One turn moves every row onto another: examples first, then more rows asked
z_196: [  8 -11 -13  -9  -3   3   9  -9   1  -4  -9 -13  -2  12  -5  15   6  -3
   2  -1   6  -1  -1   1  11  18 -12  22  -9   1  13 -13   3  18   2   1
  -6 -12  -8   1   0  23   1  17  -7  10  10]
z_79: [ 12 -10  -3   4  -7  -5  -2   1 -11   4 -15  -5 -10   4  -5   8   4  -6
  14   5   6  -8  -1   8 -10  -5   3 -10 -11  -8  -4  -1  20  11  -5  10
 -12  -8  -7  13   0  12   0   0   5 -14  14]
z_281: [  7 -17  -3 -17   6   7   2   6   5  -1   7  -6 -14   3   2   6  -8  -2
  -8  14  -2  -7  -2   3   2  -3  -7  12  -6   7  14  -1  -8   5   4  -9
  -8   6   0  12   0 -12  -1  11   2  -3   3]
z_732: [ 11 -15  -1 -24   4   6   4   2  -1   3   5  -4 -19  -1  -1   8 -12  -1
 -11  16   3 -10   3   1   4  -5  -3  13  -8   1  14  -7  -2   8   6 -13
  -7  -1  -3  17  -1  -8  -5  12   0  -3   0]
z_349: [  2 -14 -10  -3   0  -3   6 -11   3  -8 -17 -12   3  12  -2  17   0  -7
  -2   2   2   2  -1   2  11  17 -15  22  -3   9  13  -7   2  19  -2  -2
  -6 -14 -12  -2  -3  20  -5  24  -4   8   4]
z_974: [-19 -14  12   4  -2 -10   8   1 -12 -14 -23 -15   6   7   1   8 -14  11
  -2   2   1 -10   0  -1  -7   3 -13  16  -7  -4 -12 -17   4   4  -7  -8
  -7  -5  -8   3   1   4  -5 -15 -20   5  -4]
z_870: [  8  -7   7   2  10 -13  12 -16 -13 -10 -14 -16  -1 -12  -6  15   6  11
   2  16  24  -5   3  12  -3   6 -17  -1   0  -1   3  -7  10   1   0  -4
 -24  -4  -7   5  -5   5  -5  12 -17  -3  -4]
z_967: [-12   0  -9 -11  -2 -22  22   6  -7   0 -15 -10  -6   5   7  -1   1   4
 -11   5 -10  -5 -19  -5  -4   2   0   8 -20  -2  -4  -1  -1  -2 -11 -20
 -12  -9   2   6  -6   3  12  -8  -6  10  -5]
z_430: [  3 -11 -13  -3   8  -3   7  -4   2  -4 -15 -13   3   8  -1  20   6  -2
   0   2   5  -3  -4  -2  10  18  -9  20  -7   3  17  -6   0  21  -3   3
  -5 -10 -11   1  -1  26  -4  20  -2  10  10]
z_3: [-10  -5 -10 -11   2 -17  20   1  -9  -8 -19  -4  -9   8  11   0   8  11
  -9   3 -10  -1 -21  -4  -4   6   1   0 -24   1  -5  -5  -4   2 -13 -14
 -11 -12  -1   7  -2   2   8  -8  -5  10  -5]
z_756: [  1 -11   5   4  -1 -10  -2  -4 -14   2 -13  -2  -8  10   1   6   5  -3
  13   0   2 -12  -3  13 -10   0  10 -12 -14  -1   2  -1  21  16   2   9
 -16  -5 -15   9  -5   8   8   1   0  -9  15]
z_622: [-22 -13   7   0  -1 -13   7   9 -13  -8 -23 -16   9  -1  -1   6 -13   4
   3  -1   6 -17   1  -1  -6  -6 -14  16  -6  -5 -10 -14   8   3  -6  -8
 -11  -3  -9   3  -5   5  -1 -15 -18   8   0]
z_665: [-13  -4  -8  -8  14  -2   4   6  -8 -18 -21 -11  -3   2  -5   0 -13  -6
  -4 -11  11  -2   1  -3  -4 -17  -6  11  -3  14   0  -9  -4   3   3  -8
   5 -17 -18  13   0  -5   5   3  -8  22   8]
z_569: [  2  -8 -16  -5   8 -12   1 -11  -7   3  -2  -9  -2  22   5  23  -2  -5
 -13  12  14 -20  -9  12  -3   3  13  -4  -6   2 -12  -5   0   7  -5 -13
   2 -13  -9 -11  -4  -9  -1   2   0   7  -1]
z_806: [  8 -10   4   8   0  -5   0  -2  -9   7 -18  -7  -6  11   4   2   4  -5
  12   7   5 -11  -1  12 -12  -7   6  -8 -12  -5   6   0  24  12  -2   6
  -9  -7  -9  12  -2   6   7   3   0 -10  18]
z_645: [-26 -12   9   3  -2 -11  10  10 -11 -12 -22 -18   4   3  -2   6 -12   6
   4  -1   2 -17   0  -3  -1  -1 -13  16 -12  -5  -7 -16   8   6  -4  -6
 -10 -10  -5   7   1   5  -2 -14 -18   6   1]
z_560: [-14  -2  -9  -8  15  -3   7   4  -9 -11 -20  -8  -1  -6  -3   1 -12  -7
  -5 -14  10   0  -2  -1  -2 -19  -9  15  -3  14   0  -7  -4   3   7  -9
   4 -10 -15  18  -7  -6   3   5  -6  18   7]
z_635: [-10  -4  -9 -10  -2 -17  27   8  -4  -5 -19 -11  -9   3  10  -2   2   7
  -9   5 -10  -3 -17  -4  -1  -1  -1   0 -21   0  -6   1   2  -2  -8 -16
 -12 -12   1  10  -4   0  14  -7  -4  10  -4]
z_670: [  1  -1 -17  -3   7 -12  -3 -10 -11  -1   0  -2  -9  19  -4  27   3  -5
  -5  11  12 -14  -7   4  -3   6   8  -5  -1  -3 -12  -9   1  10  -9 -11
   7  -9  -7  -8  -4  -7   3  -4   4   5  -3]
z_720: [ 14 -13   0   3   7 -12  11 -14  -7  -9 -11 -10   0 -13 -13  11   9   6
   4  11  24   0   9  12  -5   8 -14   3   6  -5  -7 -13   9   0   7  -7
 -11  -7  -9   1  -3   7  -5   8 -14   0 -10]
z_311: [  8 -14  -9 -18   4   4   4   2   2   6   5   0 -17   3 -10  10  -5  -2
 -15  13   3  -1   3  -2   5  -5  -5  10  -3  -1   8 -10   1   0   6  -7
  -4   5   1  19   2  -7   2  11   5  -7  -3]
z_220: [  6 -12   0 -12   5 -14  10  12  -4 -16 -31  -6   6   6  23   2   7  -2
  -2  -7   2   2   3  -5   6   1  -6   3   4   2   3  -8  -7  -7 -16  -6
 -16 -14  -3   5  12   6   1  14   2  -1   1]
z_946: [ -1  -5 -19  -5   7 -16  -2 -12 -13   1  -3  -5  -6  21   3  22   1   0
  -8  17  11 -17 -11  12   0   4  13   1  -2   0  -9  -5   1   0  -6 -15
  -1 -11 -11  -4  -2 -16   2   5   3   6   7]
z_964: [-11   5   9  -1  15 -25  15  -1 -19 -12 -17 -10  -5   5   3   6   6 -17
  -2 -15  13  -2   1   0  -9  -4  16  14  -4   1  -7  -3   1   0  -3  -5
  -5 -16   2  21   3  -7  -1  14  -5   0   3]
z_610: [ 11  -7   1   4  -7  -3   1  -1  -5   0 -12  -8  -8  13   2   7   6  -7
  14   6   9  -4   1   9 -11  -1   9 -13 -12  -4   3  -4  23   9   5   8
 -16  -5  -9   7  -3   6   5  -5  -1 -11  14]
z_936: [  5  -6  -1 -13   1 -21  15  15  -7 -10 -32  -6   7   1  18   0   6  -2
  -4  -7   7   2   4  -6   2  -1  -5   5   3   5   6  -6  -6  -9  -9 -13
 -20 -18  -4  -2   7  13   6  12   1   2  -3]
z_804: [ -6  -1  11   0  13 -17  10  -5 -24 -11 -16  -9  -7   0   5   9   2 -14
  -3 -17   7  -1  -2   1  -7  -8  14  10  -5   0  -7  -7   2   0  -7  -4
  -7 -16   2  27   5  -4  -5  15  -8  -8   8]
z_410: [  2 -13   1 -16   3 -19  19  14  -9 -16 -29  -9   1   3  20   3   4  -2
  -5  -6  10  -3   8  -7   5   0  -3   7   4   1   2  -7  -6 -10 -11 -10
 -20 -14  -3   1  10   8   5  13   3   0  -3]
z_781: [ 12  -7  -2   5  15 -11  15 -15  -8 -10 -10 -15  -3 -11  -5  15  14   6
   4  13  26  -2   5  13   1   7 -17   2   3  -7   2 -11  13   2   6   1
 -17  -9  -9   1  -4   1  -9   5 -13   2  -1]
z_168: [-12  -9  -5  -9  13   3   1  -1 -11 -17 -19  -7  -3  -4  -5   2 -13   2
  -8 -10   9   6  -1  -1  -5 -13  -5  11  -2  10  -1 -11  -3  -3   6  -9
   4 -10 -17  17  -2 -11   3   1  -6  21  12]
z_154: [  6  -3 -17  -6   6  -7   3 -14 -11   3   0  -8  -6  26   1  25   0  -7
  -8  13  10 -18  -5  10   2  -1   7  -1  -2  -6  -9  -8   8   7 -10  -7
   3 -13 -10  -7  -1 -13   3   0  -2   9   3]
z_438: [ 10 -15  -7 -20   9   4  11   4   2   2   9  -5 -18   7  -1  11  -6  -5
 -12  14   6  -6   1   1   4  -3  -4   6  -6   2  14  -8  -5   5  10  -6
  -7   3  -2  12   6  -7  -8   8  -4  -9  -1]
z_768: [  8 -12 -15  -4   2  -2   6  -5   4   1 -15  -9   2  11  -8  15   7  -5
   2  -1   5  -1  -6   0  12  17 -20  13  -2   6   8  -8  -1  18  -1   3
   3  -8  -2   3   5  24   0  16  -3   9   7]
z_771: [  7  -6   6   5  10 -13   9 -18  -6  -8 -14 -17  -2 -14  -3  10   7   9
   1  14  28  -2   2  12   1  10 -11   3   3  -5   1 -13  11   1  11  -5
 -22  -4  -9   2  -5   1  -2   7 -12   3  -8]
z_440: [-10   7   9   0  10 -25  11   4 -21  -6 -18  -5  -2   3   7   9   1 -17
   1 -16  10  -5   1  -1  -6  -8  16  13  -3   3  -5  -6   0   2  -2  -6
  -7 -16   1  18   4  -5  -6  13  -2  -7   2]

z_670 moves to z_768
z_281 moves to z_870
z_804 moves to z_168
Now these:
z_430 moves to z_806
z_154 moves to z_196
z_635 moves to z_410
z_560 moves to z_622

One turn moves every row onto another: examples first, then more rows asked
z_294: [-22   9   3  15   0  17  -7   1  -5   1  -2  -5  -7   5  -5   8   3]
z_74: [ -5   5  -4   6  -1 -15  -4  10  -6   1 -17   3   3   3   8  -7  -3]
z_794: [  1 -15  13  -4  -3   4 -13   0   3   0   8  -3 -12   0  -9   8  13]
z_524: [ -3 -18  -5 -10  -4   2   2   4  14 -20  -8   1   0   6  -1   7  -4]
z_322: [-14   2  15  -6   1  -8  -1  -6  -5   9   3   8 -11   1  -9   2   2]
z_78: [ -4  -6   8   4   6 -18  -2  12   7 -12  -2  16  -5   5  15   1  10]
z_947: [  5   4  10  -1 -10   0  -4   3 -12 -16  -5  12   4   6   9  10  -4]
z_995: [  8 -13  12   0  -3   1  -7   8   6  11  -2  -5  -3  -1  -3   8  16]
z_728: [-12  -5 -16   7   5  17   1   1  15   6  -9  -1  -3   7   2  11   7]
z_631: [  3 -12   4   7   0  -9  -2  16  10  -3   2  13  -1   4  12   7  19]
z_786: [  1   5  -9  -1  17   5 -18   4   7  -1   7   6  -2   7   6  11  -4]
z_993: [ -7  11   9   0   7   7   3   7   9 -21  -3   0  -3   9   0  10 -12]
z_42: [ -6   2  -2 -11  15 -10   4   9  12  -1   6   4  -9   4   3   5  -3]
z_25: [ 10   0   3  12  -9  -1 -12   4   9   1 -15   4   0  -3  -2  23  -5]
z_81: [  3 -10  -2   6 -15   5  11  -2  13   5   2  -2  -3   4  -4   7   6]
z_164: [-14 -15  -2  12  -7   7 -14  -3  -8   6 -21   0  -3   0  -2  11  -1]
z_818: [-21 -13  11   1  12   7   1  -4   7  -8  -2  14  -2   7   6  -6  12]
z_853: [ -7   0   1   4  10   2   8   3  11   5 -27   2  -3   4   0   7  -7]
z_511: [  3   6  -1   1 -10  -5  -3   3  21 -12  -6   8   5   3   9   6   9]
z_26: [-31 -12  10   4  15   3  -7   1   4  -7   4   4   5   6   2   9   3]
z_170: [-22  -9  17  -2  19   5 -10   3   4 -13  -2   1   4   4  -7   6  -1]
z_163: [-18  -6   9   4  23   2 -17   5   9  -3 -18   6  -1   2  11   7   4]
z_629: [-11  -1  12   3  -5  -2   2  -7  11 -10 -20  16  -4   4  -6  17  -3]
z_359: [ -5  -6  -9   4   3   2 -19   4   7 -13 -23   6   8   5  12   7  -5]
z_696: [ 19 -13  14   4   0   3 -12   4   6   0   0   8   4   6   4  10   4]
z_844: [-13 -17  17  -7  13   6  -7  -4  16 -10  -3   3  -4   5   4  16  -6]
z_691: [-15  12   0  14  10  11  -7   9   3  -6  -8  -4  -1   8  11  15 -12]
z_701: [-15  -1  -3   6  -7  12  -8  -8  15 -11  -7  13   1   7  -6  10  15]
z_906: [ -1 -13 -12   2 -10   4  -3   4  -1   7   4 -10  -5   3  -6   9  -5]
z_355: [-16 -21   7  11  15  13  -9   1   0   5  -5   5 -10   1  -6  12   3]
z_959: [ -6   2  -7  -2  -3   5  -2  17  -6   2  -3 -14  -4   0   6   6  15]
z_551: [ 15 -13  10   1   9   4 -15   2   1   2  -1  -3  -5   5   3   9  -9]
z_450: [ -1  -2  -7   2  -9   5  -4  12  -6 -18   9   7  -3   5   0  12  15]
z_401: [ -1  -8  11   9  -3 -10  -7   6   4  11  -6   7   5   4  22   7  10]
z_969: [  4  -6   3   0 -14  -6 -13   2   0 -10  -2   1  -2   2  -9  16 -12]
z_49: [-11   3 -12   1 -11  -7  -9   5   5 -12   0   7   6   8   6  -6  11]
z_380: [-23   5   8   5  -4   5   9   4   3 -15   4   4 -10   6  -5   6   4]
z_160: [ -1   3  -2  19  -6  -3   3   5   2  12 -16   7   1   1   3  -1  10]
z_238: [ -3   2   8  -2  -6  -3   0   8 -12   4 -12  -9  -1   2  14  12  -8]
z_758: [-19 -15  -2   0  -8  -2   8   1   0  -4 -13   2  -4   1  -4  -7  12]
z_271: [-13  -6   1  10   3  -7 -12   5   0  10  -3   4  -2   4  24   1  13]
z_571: [-23 -10   9   4  22  12 -10   2   0  -3   0  -2   5   6  -3   4   0]
z_187: [-14   5   2   9   3  -2 -20  -7  -7   7   5  15  -3   5   5  12   3]
z_126: [-25 -11  10   7  24   2  -6   8   3  -8  -3   4   5   6   3  11  -7]

z_126 moves to z_571
z_322 moves to z_42
z_294 moves to z_380
Now these:
z_355 moves to z_818
z_164 moves to z_758
z_511 moves to z_25
z_701 moves to z_629
z_906 moves to z_49
z_995 moves to z_631
z_794 moves to z_78
z_238 moves to z_959

